Small tables with named rows and columns. After each table, cells are looked up by row and column.

zitof =
,teba,gurel,nikifo,misag,nir,nem,rin
gofu,5.92,5.95,3.86,8.23,4.50,6.47,7.57
bufid,8.87,6.81,6.76,2.72,7.57,5.98,6.56
sekita,3.84,3.59,5.01,5.26,6.71,9.79,3.09
depeduf,6.24,5.95,1.02,8.38,8.32,2.50,3.79
kem,5.89,3.95,4.33,3.17,4.10,4.73,6.43

kem, nem => 4.73
depeduf, misag => 8.38
sekita, teba => 3.84
kem, rin => 6.43
depeduf, teba => 6.24
gofu, misag => 8.23
depeduf, nem => 2.50
sekita, misag => 5.26
gofu, nikifo => 3.86
kem, teba => 5.89
bufid, nikifo => 6.76
kem, nir => 4.10
bufid, teba => 8.87
sekita, nir => 6.71
depeduf, rin => 3.79
gofu, teba => 5.92
kem, nikifo => 4.33
depeduf, gurel => 5.95

kera =
         lif  fanarot  voze  leze
fuz      203      152   135    89
kugiru    25       68    75   125
fem      181      138   126    91
reruz    174      145    72   134
dabelev  150      121   145    70
geb      107      110    71   132

reruz, leze: 134
geb, fanarot: 110
geb, lif: 107
dabelev, lif: 150
dabelev, fanarot: 121
fem, voze: 126
fem, lif: 181
kugiru, voze: 75
geb, leze: 132
kugiru, fanarot: 68
reruz, fanarot: 145
reruz, voze: 72
fem, leze: 91
geb, voze: 71
fuz, voze: 135
fuz, leze: 89
fuz, lif: 203
Row with the largest lif: fuz

lifoniv.tsv
	peb	zuzaru	tezoza	vugizu
kupoz	-466	-313	-223	411
kopodut	-527	54	551	-350
kubibo	230	-451	-576	127

kubibo, vugizu => 127
kupoz, peb => -466
kupoz, zuzaru => -313
kopodut, zuzaru => 54
kopodut, tezoza => 551
kopodut, vugizu => -350
kubibo, peb => 230

Table vivogez
|  | niz | noz | gub | dopig |
|---|---|---|---|---|
| kerumu | 48762 | 50084 | 79468 | 43586 |
| suzu | 65697 | 67899 | 46243 | 24891 |
| zegosal | 32977 | 46448 | 62807 | 48409 |
| tupiv | 40781 | 42276 | 61516 | 49037 |
| lafo | 60977 | 51399 | 48334 | 37081 |
| nogopo | 47782 | 44250 | 69990 | 44068 |
| pudavo | 35243 | 41553 | 79289 | 47515 |
| fuf | 37088 | 53235 | 36872 | 38274 |

lafo, noz -> 51399
nogopo, gub -> 69990
lafo, gub -> 48334
tupiv, dopig -> 49037
tupiv, noz -> 42276
lafo, niz -> 60977

Table pusu
fields: romugom, rozile, surofe, sif, mubipir
dov: [123, 191, 149, 162, 217]
dedap: [8, 25, 166, 106, 116]
dituno: [199, 183, 147, 96, 85]
bik: [131, 192, 145, 184, 214]
zisir: [84, 38, 131, 102, 198]
rugor: [86, 46, 129, 101, 196]
nuzu: [81, 32, 172, 129, 11]
vug: [137, 208, 102, 224, 175]
pev: [162, 226, 86, 87, 113]
sav: [84, 111, 119, 89, 183]
mov: [23, 36, 177, 119, 50]

surofe of sav = 119
rozile of mov = 36
surofe of dituno = 147
sif of bik = 184
romugom of rugor = 86
surofe of vug = 102
romugom of mov = 23
surofe of mov = 177
mubipir of nuzu = 11
rozile of rugor = 46
mubipir of sav = 183
surofe of rugor = 129

laf.tsv
	nuso	fakan	diz	pupem
beg	-195	-711	-109	212
mosu	-19	-549	111	292
gev	-221	731	-85	454
kevav	11	439	209	-58

mosu, nuso -> -19
gev, nuso -> -221
beg, nuso -> -195
mosu, diz -> 111
kevav, fakan -> 439
gev, pupem -> 454
kevav, nuso -> 11
gev, fakan -> 731
beg, diz -> -109
beg, pupem -> 212
mosu, pupem -> 292
mosu, fakan -> -549
beg, fakan -> -711
gev, diz -> -85
Which row has the largest nuso? kevav

datiri
|  | mupeko | fid | vigim | nosiva | vos | povibu | kulem |
|---|---|---|---|---|---|---|---|
| dap | -402 | -148 | 810 | -271 | -297 | -173 | -93 |
| zevo | -529 | 77 | -560 | -326 | 54 | 169 | 827 |
| sitor | -131 | -481 | 508 | -571 | 390 | -160 | 304 |

What is the mupeko of zevo in datiri? -529
What is the kulem of zevo in datiri? 827
What is the mupeko of dap in datiri? -402
What is the vigim of zevo in datiri? -560
What is the mupeko of sitor in datiri? -131
What is the povibu of zevo in datiri? 169
What is the nosiva of zevo in datiri? -326
What is the vos of dap in datiri? -297
What is the fid of zevo in datiri? 77
What is the nosiva of sitor in datiri? -571
What is the fid of dap in datiri? -148
What is the kulem of sitor in datiri? 304
What is the vigim of dap in datiri? 810
What is the kulem of dap in datiri? -93
What is the vigim of sitor in datiri? 508
Which row has the largest fid? zevo

piba:
|  | fik | lek | mamul | sol |
|---|---|---|---|---|
| zupopas | 47.592 | 47.592 | 79.743 | 85.420 |
| fevo | 24.585 | 24.585 | 89.498 | 35.964 |
| suzukeg | 73.320 | 73.320 | 72.674 | 77.942 |

mamul of fevo = 89.498
fik of suzukeg = 73.320
mamul of zupopas = 79.743
lek of suzukeg = 73.320
sol of suzukeg = 77.942
fik of fevo = 24.585

raro.csv
,baz,bunu,dasaka
ranos,67,10,27
revab,5,32,42
mopap,31,22,36
nekagib,68,11,8
sigem,41,14,7
med,37,42,58
vimaku,70,16,40
zomalat,48,15,32
fupe,16,61,32
fipivu,9,42,8
ler,35,40,80

fupe, dasaka -> 32
ranos, dasaka -> 27
ranos, bunu -> 10
ranos, baz -> 67
nekagib, baz -> 68
ler, dasaka -> 80
med, baz -> 37
fupe, baz -> 16
mopap, bunu -> 22
fipivu, dasaka -> 8
revab, baz -> 5
med, dasaka -> 58
revab, bunu -> 32
vimaku, dasaka -> 40
fupe, bunu -> 61
Row with the largest baz: vimaku

fut =
,nemek,zodave,ludop,timela,sem,pom
bezu,-38.09,55.35,27.49,53.35,0.60,-12.18
vun,-25.11,25.53,16.90,47.26,4.31,-0.81
nemapep,-16.64,70.90,35.15,20.65,53.76,-13.83
pakofak,6.39,-22.12,42.26,-19.30,12.03,31.34
teb,35.23,16.25,-53.46,-1.67,-6.46,0.99
bir,6.63,-22.20,41.88,-19.24,11.78,31.24
kisuvep,57.92,-7.91,56.21,25.84,42.57,34.40
zinez,42.45,6.37,-36.42,48.58,23.69,20.76
kanuzos,35.48,61.82,32.13,20.90,-15.81,34.17
gosafas,33.10,5.38,-22.60,44.26,31.04,28.57
vuk,35.13,-1.01,16.92,64.74,7.77,-28.07
vuf,26.76,18.70,-25.02,0.14,-0.80,4.79

sem of bir: 11.78
pom of teb: 0.99
zodave of vun: 25.53
zodave of nemapep: 70.90
nemek of nemapep: -16.64
sem of nemapep: 53.76
Row with the largest nemek: kisuvep

Table kirarok
     noro   mor  zukabe
gab  4.84  5.97    6.90
lef  1.84  4.66    6.79
reb  5.17  5.55    6.39
zes  3.66  5.04    8.43

lef, noro -> 1.84
zes, noro -> 3.66
gab, zukabe -> 6.90
lef, zukabe -> 6.79
reb, noro -> 5.17
lef, mor -> 4.66
zes, zukabe -> 8.43
zes, mor -> 5.04
gab, mor -> 5.97
reb, mor -> 5.55
reb, zukabe -> 6.39
gab, noro -> 4.84

Table kifikuf
	zozer	mera	kag	bes	buzoson	gikevuz
vere	406	390	428	596	153	384
zif	540	833	275	382	285	545
rudim	706	504	584	297	235	300
gof	724	626	577	565	234	489
bilobip	673	296	702	502	694	651
limenu	373	192	689	754	680	449
gumutu	579	404	524	277	764	649
mos	527	467	412	139	719	601

What is the kag of rudim in kifikuf?
584
What is the bes of vere in kifikuf?
596
What is the mera of limenu in kifikuf?
192
What is the kag of gof in kifikuf?
577
What is the mera of gumutu in kifikuf?
404
What is the zozer of rudim in kifikuf?
706
What is the zozer of limenu in kifikuf?
373
What is the zozer of vere in kifikuf?
406
What is the bes of limenu in kifikuf?
754
What is the buzoson of limenu in kifikuf?
680
What is the zozer of mos in kifikuf?
527
What is the gikevuz of gumutu in kifikuf?
649
What is the kag of vere in kifikuf?
428
What is the buzoson of mos in kifikuf?
719
What is the zozer of bilobip in kifikuf?
673
What is the mera of gof in kifikuf?
626
What is the mera of bilobip in kifikuf?
296

vuk:
         pulupal  tozizan  kirumu  buzag  luvenak    fup  zufekib    mon
vus        43.49    61.29   42.12  27.04    48.14  47.27    62.15  50.59
pumu       60.57    49.77   59.96  30.02    57.59  26.67    27.48  60.70
bazovel    59.21    51.26   55.05  35.96    36.10  49.40    54.89  37.03
benotu     43.47    55.05   63.97  41.65    55.52  25.43    67.46  56.79
lesud      77.14    38.14   33.40  27.87    52.26  52.62    37.00  73.91
boru       51.12    37.92   58.39  70.99    73.22   5.72    50.32  61.95
kop        59.98    53.44   51.18  55.61    67.99  38.13    78.92  64.74
lis        32.66    63.68   44.94  70.50    59.90  67.49    55.83  57.21
kogi       40.38    79.01   33.35  72.57    58.78  48.66    68.96  63.66

tozizan of kogi = 79.01
mon of lesud = 73.91
buzag of bazovel = 35.96
pulupal of boru = 51.12
fup of pumu = 26.67
mon of kogi = 63.66
fup of lis = 67.49

